Rotation paths and how fast each direction turns (degrees each step):
Each turn is a multiple of 5 degrees from 10 to 175, or 0.
path 1
.14,-.17,-.05,-.24,.41,-.08,.08,.03,-.06,.00,.13,-.29,-.17,.13,.00,.03,-.02,-.01,.05,.21,.04,-.27,-.36,.11,.02,-.29,-.01,.36
-.01,-.06,-.05,-.21,.37,.04,.20,.03,.19,-.08,-.03,-.23,-.13,.09,.05,.10,.20,-.17,.03,.21,.25,-.21,-.35,.00,.01,-.29,-.07,.34
-.05,-.28,.04,-.25,.39,-.16,.14,-.01,.00,-.02,.03,-.27,-.13,.02,.08,.26,.08,-.16,-.13,.18,.30,-.16,-.23,-.20,.13,-.29,.04,.21
.21,-.34,-.01,-.25,.41,-.17,.05,.01,-.06,.03,.14,-.17,-.24,.11,-.02,.11,-.05,-.05,-.08,.20,.09,-.25,-.32,.00,-.01,-.29,.12,.23
.11,-.25,-.14,-.21,.33,.09,.14,.01,.20,.01,.01,-.15,-.23,.12,.02,.10,.14,-.13,.07,.16,.21,-.30,-.42,.04,-.08,-.22,-.01,.30
-.12,-.30,-.10,-.22,.32,-.03,.16,-.02,.06,.04,-.01,-.33,-.15,.02,.13,.27,.04,-.14,.02,.11,.30,-.23,-.27,-.13,.13,-.18,-.10,.27
.05,-.24,-.02,-.26,.41,-.18,.08,.00,-.15,.03,.16,-.35,-.14,.10,.04,.13,-.09,-.02,-.01,.18,.08,-.22,-.27,.00,.11,-.29,.00,.31
.14,-.07,-.02,-.21,.41,-.01,.14,.05,.08,-.07,.07,-.23,-.15,.13,-.02,.02,.15,-.11,.03,.25,.12,-.23,-.39,.09,-.04,-.34,-.01,.35
-.05,-.18,-.01,-.23,.38,-.03,.16,.01,.17,-.05,-.03,-.22,-.14,.04,.09,.22,.19,-.20,-.07,.20,.35,-.18,-.29,-.14,.05,-.27,-.01,.24
.07,-.40,.01,-.26,.40,-.19,.06,-.01,-.06,.03,.10,-.22,-.21,.06,.04,.24,-.04,-.08,-.13,.16,.20,-.22,-.25,-.14,.10,-.26,.10,.19
Speeds:
-.03,-.09,.05,-.02,.02,-.12,-.04,-.02,-.14,.03,.04,-.06,.02,-.03,.02,.07,-.11,.03,-.06,-.02,-.02,.02,.08,-.07,.09,.00,.04,-.04  110
.05,-.18,-.08,.01,-.06,.05,-.03,-.03,.04,.08,-.01,.07,-.09,.00,.01,.06,-.05,.01,.02,-.07,.02,-.08,-.03,-.02,-.05,.08,.03,-.05  60
path 2
-.10,.08,.01,-.20,-.24,.19,-.16,-.11,-.21,-.09,.13,-.07,.16,-.22,.10,-.15,.05,.05,.28,.13,.03,.30,-.38,-.29,-.27,-.02,.01,.05
-.20,.14,.16,-.25,-.29,.23,-.07,-.14,-.02,-.13,.28,.05,.13,-.11,.22,-.09,.22,-.09,.22,.15,-.01,.17,-.36,-.22,-.11,.01,.20,-.03
-.15,.09,-.01,-.15,-.42,.18,-.21,-.06,-.21,-.05,.19,-.10,.09,-.21,.08,-.11,.07,.06,.28,.13,.00,.21,-.38,-.18,-.24,.12,.02,.04
-.24,.13,.12,-.23,-.41,.23,-.12,-.08,.04,-.10,.30,.01,.04,-.13,.22,-.01,.22,-.10,.25,.05,-.03,.06,-.27,-.10,-.15,.15,.19,-.08
-.15,.08,-.06,-.20,-.47,.25,-.21,-.01,-.15,-.08,.20,-.19,-.02,-.27,.05,-.01,.03,.05,.34,.08,.04,.10,-.27,-.07,-.26,.15,.00,-.02
-.23,.12,.06,-.29,-.33,.25,-.11,-.06,.10,-.19,.25,-.04,-.03,-.17,.21,.08,.20,-.11,.35,-.04,.05,.05,-.15,-.03,-.22,.17,.15,-.14
-.12,.07,-.08,-.26,-.35,.27,-.18,-.01,-.15,-.23,.14,-.22,-.06,-.25,.07,.01,.01,-.01,.40,.01,.16,.12,-.18,.00,-.27,.06,-.02,-.05
-.19,.11,.05,-.31,-.19,.25,-.07,-.11,.05,-.32,.15,-.03,-.01,-.15,.25,.07,.19,-.16,.41,-.08,.11,.15,-.09,-.04,-.27,.04,.13,-.11
-.09,.07,-.04,-.24,-.24,.25,-.13,-.10,-.22,-.31,.04,-.16,-.04,-.20,.08,-.10,.00,-.09,.42,.04,.21,.19,-.20,-.02,-.24,-.09,-.03,.00
-.23,.06,.08,-.22,-.13,.20,-.07,-.19,-.02,-.33,.09,.06,.02,-.13,.25,-.09,.23,-.21,.40,-.05,.10,.26,-.15,-.12,-.25,-.04,.11,-.04
Speeds:
.00,.02,.02,.06,.04,-.03,.04,-.05,-.08,-.05,-.05,.06,.08,.09,.05,-.11,.02,-.02,-.01,.07,-.02,.11,-.10,-.04,.04,-.10,.00,.07  35
